rotation steps, each row followed by its count of steps:
The counts run from 0 to 150.
[-36  21   6  -4  18  21 -49  25  17 -29  21   5 -31  13  -2  18 -36   4
 -15  -9  22 -43  13 -17 -12 -30   2   4 -40   5  -1  16  -6  26 -33 -30
  15  20  12  18  14   4   7  27  22  10 -20  45  35  -2  11 -45 -13  22
   3  -9   8  -4 -17 -35  48 -39   7  -8  19  13   1   9  12  33 -17  -6
  46  42 -23 -11  32 -28 -25   1 -42] : 30
[-11  29  -2  -2  28  24 -28 -22 -45  -6 -11  28  23  33 -15  47   8 -46
  15   8  23 -21   8 -29 -16  -5 -13 -38  13  -5 -39  28 -32   0 -27  10
   0   9  -9  31  -6   6   8  44  28 -33   9 -23  12  -6  -9  14  -6  21
 -13  -4  37  -8 -12  -1  71  19  -7  -8  16  -8  20  22  17  38  -2 -36
 -17  32 -50  10  -5  -4 -19 -18 -23] : 76
[-14  16  -3 -10  36 -17 -39 -30  12 -29  39  14 -34  21   1   5  -8  -5
 -17 -17 -29 -30  -5 -41  -7  -7 -16  -7 -16  28 -26   9 -32  -6  -1   8
  49  31 -14  -8 -33 -48 -14  34  29   3  26 -18  34 -35  23   3 -18  32
   5  10  14   2  10 -37 -12  -7  19 -22  -1  -2  34   4  -4  14   4  18
  26  76   6  21   0 -15   9  -1 -13] : 51
[-16  11  14   8  -5  14 -46  14 -15 -23 -13  29 -38   9  11  40 -15   6
   1  -5 -17 -21   1 -23 -18  -3  10   8  -9   2 -28  26  25 -16 -34  -1
   9  55   4  30 -17 -21 -13  51  26 -21  30 -23   6   2   7  16 -11  42
 -15 -31  13   9 -52 -38  52   2   2 -29  38  -6  25   1  25  21  -9   0
 -21  29 -32  18  35 -25  -4  -2 -16] : 80
[-15  13 -21   0  20   7 -32  -6 -21  20   9  10   8  35  -5  43 -13 -61
 -10  19  -1 -25   9 -19   5 -20  10  -3  12 -22 -16   5 -28   4 -53 -10
  24  -9 -28  22  -6 -15   7  32  39 -33 -19 -15   4   0 -15   2   5  22
   3  16  49  40  29 -12  36  21  15  13  32  -6  29  20  29  42  16 -28
  45  22 -20  10  -5 -18 -11 -34 -33] : 73
[ -8  30   9 -11  36  16 -32 -32   1 -17   5  54 -31 -18  -6  30   0  17
   5 -21  -4 -13  15 -43 -10 -10  -4 -12 -25  44 -55  25 -58 -10  -8 -39
  23  16   1  12 -18 -21  21  27  16   5   2  -3   9  -4  25 -16 -25  15
   5  19  32 -25   8 -13 -11   5  -5 -31   1  -5  27  13   0  30 -20  21
   8  62 -17   6  -2 -35  16 -11 -28] : 48
[ -8  22 -10   1  28  17 -32 -22 -39   6  -2  20  27  40  -7  45   7 -54
   3   5  22 -23  12 -25 -11 -10   2 -31  17 -14 -39  10 -33   0 -39  10
   8  -4 -16  30  -4   4   4  39  31 -39  -4 -25   7  -3  -4  10  -6  24
  -7   0  45   5   0   0  56  26  -7   8  18 -10  17  21  25  44   9 -36
   3  32 -42   1  -9 -10 -19 -19 -30] : 75
[-12  19 -19   4  23   8 -30 -14 -33  15   9  11  25  35  -2  45  -1 -67
  -8  17  14 -23  10 -28  -1 -11   8 -20  17 -18 -26   7 -33   0 -44   0
   7 -12 -21  29  -2  -4   8  36  36 -37 -15 -20   1  -4  -7   3   4  19
  -2  13  48  27  20  -5  41  26   5  16  22 -15  28  15  31  41  14 -36
  27  28 -33   9  -7  -9 -12 -23 -28] : 74
[  2   5  -1 -14 -13   8  -8  29  32 -13  81   5 -38  36 -21  24  14 -41
  -2 -10 -38 -34  32 -57   9 -15  39   7   5  20 -33   8  -1  35 -16   6
  37  15 -28  27 -17 -22  36   8  25 -19   7  26  -1  16  20 -20   7  21
 -17   5   1  21  29   7   9   9  15 -21  23  23   5  12 -12  25   8 -15
  32  37  33  -1  -2 -24 -15 -32 -11] : 22
[-56 -14  -5   9   2 -17 -26  51  21   7  15  15 -41  20   4  13 -41   5
 -30  20 -34 -14   1  -8   7 -10  49  23  -8  11   0   7  -8   2   2 -10
  35  24 -15  40  -2 -22 -20  22  57 -17  20  16  21  10  14  -6 -37  42
  -4  48  12   7  -1   3  -8   5   3 -16  26  -1  58 -27   5  30  21  -3
 -11  39   1  28  31 -30 -30 -12   3] : 2
[-17   3   2 -13  20  -3 -19  20  13 -36  28 -29 -38   3  11  24 -21 -23
 -15 -45 -29   2 -13 -47 -18  -4  20  12 -34  32 -27  13 -33   2  17 -32
  22   7 -43  -5  54   9   4  29  -4 -11   0  10 -35   8  20 -26 -26  -6
 -17 -18   6 -23 -10 -39  13  22 -26  31  22   8  13   1 -11  47  18 -10
 -52  52  -6   0 -16  -8 -13 -22 -17] : 16
[-30  -1  11   8  22  22 -54  -4  15  -9   9  21  -9 -15 -12  29   0   6
 -18   4  19 -30  21 -31  -7 -22  14 -19 -42  20 -32  52 -30  19 -11 -22
  -9 -11 -11  32  20   7 -19  33  47 -13 -15  22  12 -22  21 -61 -34  13
  22  23  25 -21  -2  -7  52  -7 -12 -13   8  -7  25   7  12  34  -1 -35
 -10  53 -23 -11  -6 -18 -35   1  -7] : 116
[-32  40  26  -4  64  22 -19  18 -17   1  -9  -6 -14   7  -9  12 -41 -17
   9 -24 -12  -3 -26 -32 -22  -7 -14  -8 -32  24 -28  29 -14   7  -4 -51
  -6  39 -38  22  54   2 -14  17  16   4  24 -16 -21  26  26 -14   1 -12
 -30 -12  24 -11 -10 -48  31 -19 -11  24  23 -13  21  28  -9   3  -2 -31
 -12  44 -20  26 -10  -9 -23 -28 -12] : 96
[-34   8  10  13  14  22 -46   6  14  -3  12  21  -2  -6   5  27 -11   8
 -11  -2  25 -30  25 -21   0 -23  19 -16 -29  21 -30  47 -31  17 -28 -27
  -9 -19 -13  47  25   9 -17  17  45  -4 -21  25   2 -11  20 -63 -23   1
  19  27  19  -5   5  -6  44 -14 -17  -7  16  -3  26  12  19  45  -1 -44
  -7  47 -19   0   3 -24 -38  -2 -16] : 115
[-19  23   3  -9  17   1   4  10  22 -32  53  -3  -1  44 -13  14  10 -40
  15  -8   1 -40  23 -33 -13   0  20 -27   1  51 -36   5 -26  37  -7  24
  20   3 -35  43  15  -7  11 -12  18 -18 -13  18  14  14  26  -6   6   8
 -20   2  18   2   4  12  24   1 -10  15  25  35 -20  14 -17  25   0 -65
  36  45  -6  33   6 -23 -44 -13 -13] : 25
[-44  26  15  -8  26  28 -34  25  16 -25  13  12 -24  20   0  19 -33   1
   0  -4  31 -36   4  -8 -27 -19  -6  -4 -36  27  -4  19  -9  34 -24 -32
  14  28   5  28  20   6   6   7  19  14 -14  51  29   3  13 -26  -8  12
  -2 -14  18 -16 -22 -18  52 -42   8  -5  21  22  -9   0   3  24 -22 -20
  42  46 -27   5  27 -24 -35 -10 -47] : 29
[  8  63   5 -20 -15  21 -42  16   5 -40  24   4 -30  22 -14   6   9 -18
  -7 -21 -33  14  34 -38  -1 -32 -10   2  -1 -13 -46 -16  -1  26 -41 -21
  20   2  25  30 -14  -1  -9  20  28  -4   3   1  -6  20  28   0  -1  25
 -38 -25 -17  37   1 -43  23  11  -5 -12  24 -12 -21  27   6  22  15 -19
   6  28  14  54  27 -15   1 -24 -17] : 62
[-46  18 -11 -31  32  -9 -43   3   5   3  -3  -2 -29  10 -26  23 -30 -26
 -13  15 -21  -2  -9 -11  -7 -17  -6  34 -10  -3  12   6 -16  36 -31 -26
  44  15  -1  17 -11 -19  11  24  44 -23 -10  28  23   4 -25  24 -13  43
   2  -6  52  20  28  12  19  -7  41  -1  39  -2  31   1   3  22  28   7
  41  27 -25  29  11 -17 -24 -40 -34] : 70
[-27   5  -1 -17  47   7  -4  23  12 -15  37  -6 -42  54  -3  13 -34 -39
 -17 -19   0 -31  -3 -32 -32  -5 -15  -6 -24  20 -19  -8 -19  39  19 -28
  37  39 -20 -15   4 -14  11   7  34   8   4  30  24 -15   3   1  -9  15
   7   6  35 -29  15 -29   1 -30  30 -14  15  10  11  -2 -12  24  -9  27
  42  55   6   0  -9   1 -14 -29 -46] : 138
[-13  10  -9 -16  -9  -1 -39   8   4 -19  51 -38 -39  24 -12  17   1 -49
 -20 -27 -48  -9  13 -42  10 -29   7  10  -3  -1 -15  17  11   8 -16   1
  41  -3 -33   1   2 -14  -4  35  18 -20  18  13 -26   2  -8 -31 -11  16
 -20 -16 -18  30  35 -34  31  22   8   1  20   5  49  10  -7  27  43 -10
 -42  43   9  -5 -17 -10 -23 -28  -1] : 102
[ 10  30 -12 -14  34  29 -11  21 -10 -28  18 -11 -38  51 -12  18 -14 -48
 -24 -10   1   8  16 -48 -34  -1  -8 -36 -10 -12 -50 -24 -23  15  16 -13
  14  26  12 -12  13  18  12  20  12 -13   2  10   1  22   5  17 -19  29
 -32 -12  22 -19 -15 -44  31  10   5  -2   6 -10 -26   8   0  27   0  27
   9  43 -12   5   8   2  18 -53 -45] : 58
[  0  19   1   0  48   6 -19  28   1  21  38  25 -22  25 -32   4 -13 -25
  -6  35 -41 -16   8 -40  14  -5  25 -28  -4   3 -39  13 -14   3   0  11
  12  28 -12  28 -10 -24  -2  22  39 -18  35 -25   9  26  37   5  -8  38
 -38  35  18  26  12 -20  13   9   3 -14   5 -15  26  13 -11 -24   3 -17
  39  36   9  22  17 -33   5 -40  14] : 91
[  1  41  26 -30   3  32 -37   5  24 -50   8  13 -37  -5 -20  25  13   7
   6 -37  -6   8  11 -40 -31  -6 -15   9 -31  10 -29  14  -3  41 -18 -22
  -4  19  31  26  11  19   4  24  32  -3 -13  23   8  -4  23   7  -8  18
 -14 -46   7 -13 -37 -11  53 -14  -6 -20  39   5 -40  26  -5  23 -10 -14
  -4  34 -14  36   9   3 -10 -19 -36] : 147
[-36  41  18  -4  63  13 -10  15 -16  -1  -1   4   0  16 -10   4 -32 -28
  12 -14 -17  -5 -21 -31 -10  -2 -11 -14 -24  26 -32  18 -25  10  -3 -30
  -9  38 -44  31  44  -2 -22  16  20   1  26 -27 -12  22  37  -6  -1  -6
 -31  -6  17   0  -4 -47  25 -10 -19  34  14  -8  17  25  -4   5  -4 -46
  -3  48 -16  38  -8 -11 -27 -22   0] : 95
[ -3   7   9  -2  16 -16 -23 -16  36 -38  45  15 -27 -10  15  21  -5   4
   3 -35 -35 -24  12 -45   7  -2  17   1 -15  67 -38  20 -41  -6  -5  -8
  32  10 -38  22   3 -39  -2  15  19  -1   1 -13  -1 -10  52 -26 -10  11
  -4   9  14   7   6 -21 -31   5 -16   2  16  21  15  10  -7  33  -1 -25
  18  71  16  29   3 -32  -3   3  -4] : 133
[-17  23  10   2   6  25 -47  10 -27 -25 -17  33 -27  16   1  35  -8   5
  12 -10  -5 -22   2 -18 -23  -7  -6  -2  -1   0 -28  29  19  -9 -34   1
   7  56  10  28 -21  -8  -2  47  22 -18  35 -18  10   5   3  18  -5  35
 -14 -28  13  -5 -48 -19  64  -5   1 -36  33  -6  26  12  15  17 -10  -4
 -25  28 -45  16  23 -14 -10 -10 -17] : 79
[  7  15  -7  -7  40  20   6  23  -6 -22  13 -13 -31  55   4  26 -18 -57
 -30 -18  10  -2  12 -49 -44   6  -5 -26  -9 -10 -45 -25 -29  15  18 -13
   9  26  -4 -11  18  14   5  20  20 -15  -5   8  -8   6  10  10 -10  20
 -27  -6  44 -20 -16 -44  21   5   8   2  19  -5 -27   8   7  34  -4  23
  17  42 -12  13 -13   8  14 -42 -50] : 57
[  3  63  -1 -24  -6  26 -36  24  -1 -33  27   7 -36  39 -18   1  -1 -26
 -12 -16 -33   4  30 -30  -6 -32 -11  -7  -4 -22 -45 -26  -8  22 -30 -11
  28  17  38  23 -11   5   3  24  18  -2  10   5   2  25  18   6  -7  25
 -48 -23 -19  30   2 -48  34   6  -4 -14  15 -13 -20  19   5  19   9   3
   6  34  10  45  27 -17   3 -34 -23] : 61
[-15  -1  -6  -3  -2   5 -45  -5   6 -27  32   3  -3  24  -5  27  14 -23
 -28 -25  -7 -14  10 -43  -4 -13  -3  10 -22 -18 -10  23 -31  25 -12  -6
  12 -26 -13  13   0  21 -16  32  61 -13 -14  10  19 -55  25 -16 -35  18
  29   1  -3  -9 -12 -11  47  15  -9  -4  20  -7  12  14  16  62  29 -30
 -23  45   7  11 -27  28 -33   5 -18] : 35
[-21   5  -4 -13  37  16 -11  31  14 -12  45  -8 -39  61   0  14 -34 -46
 -23 -17  -2 -38   1 -35 -25  -7 -10  -8 -20  -1 -16 -14 -11  29   5 -26
  37  37 -13 -14   4 -12  14  12  30   9   4  28  22  -8   8  -4   2  24
   5  -1  29  -9  14 -37   8 -22  33  -7  17  12   6   5  -8  19  -4  23
  54  49  10  -9   0   0   2 -31 -47] : 139
[-32 -13  12 -12  29  11 -63   1   7  -9  26  16 -27   1 -30  12  -7   9
 -20   5  -3 -29  -6 -41  -7 -15   6 -12 -41   1  -3  47 -23  20   5   8
   4  11  -6  10   0   3  -6  47  52 -11  12  17  37 -38  14 -30 -41  27
  20  14   4 -30 -18  -3  64  -4   0 -30   9  -4  36   0  -5  19   8  -5
 -12  55 -22 -20  -9   1 -26  -4  -9] : 118
[-20  33  19 -12  51  27 -37  28 -25   6  33  32 -15  28 -37  -3 -24 -10
  14   6 -30 -33 -26 -37   2 -18   1 -22 -28  -2 -23  27 -11   7   7 -10
  15  56 -18  13   9   0   0  34  16   9  55 -18  29   1  41  -5  -8   7
 -23   1 -15 -11 -23 -33  48 -12 -18 -13  -2  -6  23  20 -14 -18 -16 -12
   3  48   0  -5   6 -16 -10 -18   7] : 10
[ -6  11   3  -4  38  28 -13  42   2  28  17  39 -42  21 -41  13  -8 -11
 -22  28 -35  -5  19 -43   0  -8  24 -16  -5  -3 -50  15 -13  16   9 -16
   6  36  -9  23 -18 -19   6  21  55 -19  33  -4   0  25  21   0 -25  33
 -17  50  33  -1  20   5   1  15  20 -43   8 -29  42  -2   2 -12   5  20
  12  31  17  18   6 -25   5 -49   6] : 89
[-11  39  16 -19  -6  20 -31  18  14 -19  36  47 -39   5  -8  17 -11  17
  19 -27 -39 -21  12 -44  13 -26  20  18 -10  31 -45   8 -28 -10 -19 -39
  43  30   2  24 -19 -16  27  22   5  17  27   3  17  10  52 -12  -8  10
 -20   7 -24   7  -5 -17  -4   7 -18 -29   8  18  26   7  -2  27 -20   7
  -3  45  24   4  22 -41   8 -18  -3] : 130
[ 14  47  10 -20 -14  21 -38   3  19 -42  21   2 -32   1 -11  16  15 -10
 -10 -28 -38  16  40 -41   3 -21  -5   9  -9   2 -43  -1  -8  28 -44 -25
   8  -6  15  39  -8  -8 -11  18  32  -8  -3  -7 -18  13  34  -1   1  23
 -34 -26  -6  46   2 -38  19  10  -4  -4  35  -9 -19  30  10  29  12 -30
   5  34  18  65  19 -17  -2 -21 -15] : 63
[-20   5   3  -9 -14   1 -22  16   7 -21  54 -38 -30  30 -11  26  13 -58
 -14 -30 -45 -15  16 -42   4 -21  13  13   3  11 -28  21  10  19 -16   3
  37  -2 -40  17   3  -8  -3  24  31 -27  20  10 -30  -1  -1 -19  -1  10
 -15 -18 -13  22  32 -14  32  25   7  -2  29   2  40  13  -5  36  36 -22
 -49  32  14   8 -24   0 -34 -28  -1] : 103
[-40 -11 -11  26  20  -1 -11  51   7  32  26  21 -16  30   9  19 -31 -26
 -33  21 -15 -19  12 -28  15  -6  49   3  -8   3 -22   5 -23  10  -2 -26
   9   3 -37  41   9 -12 -12   4  62 -16   6  -2   1   4  32 -26 -22  30
   4  59  26  10  11   1  -8  14  -1   0  19 -10  48 -12  20  40  14 -24
   5  35  17  17   2 -23 -22 -21   2] : 4
